In the rows, 128 means zero.
A single turn carries every row of the set below to another of its rows. Some are shown first; where does it send the rows asked next?
j611: [142 118 117 134 115 109 104 159 146 118 144 109]
j427: [175 134 127 119 101 102 111 134 167 122 130 144]
j976: [120  98 132 150 115 158 140 150 128 118 133 104]
j696: [110 114 128 132 105 159 175 125 108 145 104 129]
j61: [121 105 124 148 106 142 149 155 124 125 130  94]
j339: [123 137 134 133 100 135 156 105 131 162 100 181]
j323: [121 138 147 138 113 144 160  96 131 151 100 181]
j984: [126 161 147 145 161  99 156  94 132 156 114 149]
j460: [118  99 123 151 104 150 148 155 136 134 133 106]
j911: [139 154 161 143 109 110 127 104 169 148 121 175]
j749: [166 162 146 137 151  80 138 108 134 128 105 133]
j932: [144 110 130 124 120 129  88 155 140 116 130 121]
j624: [168 144 123 115 115  90 110 130 166 122 128 145]
j148: [174 138 147 124 113 106 113 131 175 111 112 140]
j452: [160 167 145 140 159  87 140 110 133 129  99 139]
j915: [110 110 140 143 114 169 170 121 119 138 104 138]
j58: [145 108 115 129 109 124 104 158 148 124 146 116]
j925: [142 131 145 142 140 116 128 127 103 130 156  84]
j116: [123 163 147 144 167 111 161  97 135 153 114 145]
j380: [117 132 147 118 117 150 144 100 131 156  99 179]
j50: [113 105 148 159 106 152 130 150 131 131 137 103]
j461: [134 125 143 127 148 142 173 113 110 135 133  88]
j566: [139 131 145 124 149 147 162 115 106 131 140  87]
j900: [123 112 151 135 106 169 174 122 128 134  97 126]
j407: [150 111 128 136 118 126 100 154 147 108 146 113]
j98: [115 110 127 139 103 160 176 129 125 147  98 138]
j723: [172 138 138 126 115 102 102 127 166 112 132 149]
j31: [116 137 135 120 165 137 168  96 111 156 116 131]
j876: [152 140 149 142 138 116 124 128 101 126 153  87]
j118: [151 160 142 126 105  99 146  99 162 146 118 173]
j119: [117 140 137 120 168 145 167 100 114 152 125 125]
j968: [154 154 151 134 111 109 132  99 160 137 115 183]
j21: [155 153 143 136  94 102 135 107 160 148 119 176]
j424: [165 144 136 125 148  90 106 125 108 122 129 112]
j322: [164 154 140 133 150  91 106 126 107 123 124 119]
j11: [114 143 138 130 105 134 167  97 126 163 109 172]

j624 turns into j118
j31 turns into j461
j911 turns into j380
Now these:
j119 turns into j566
j915 turns into j976
j427 turns into j21

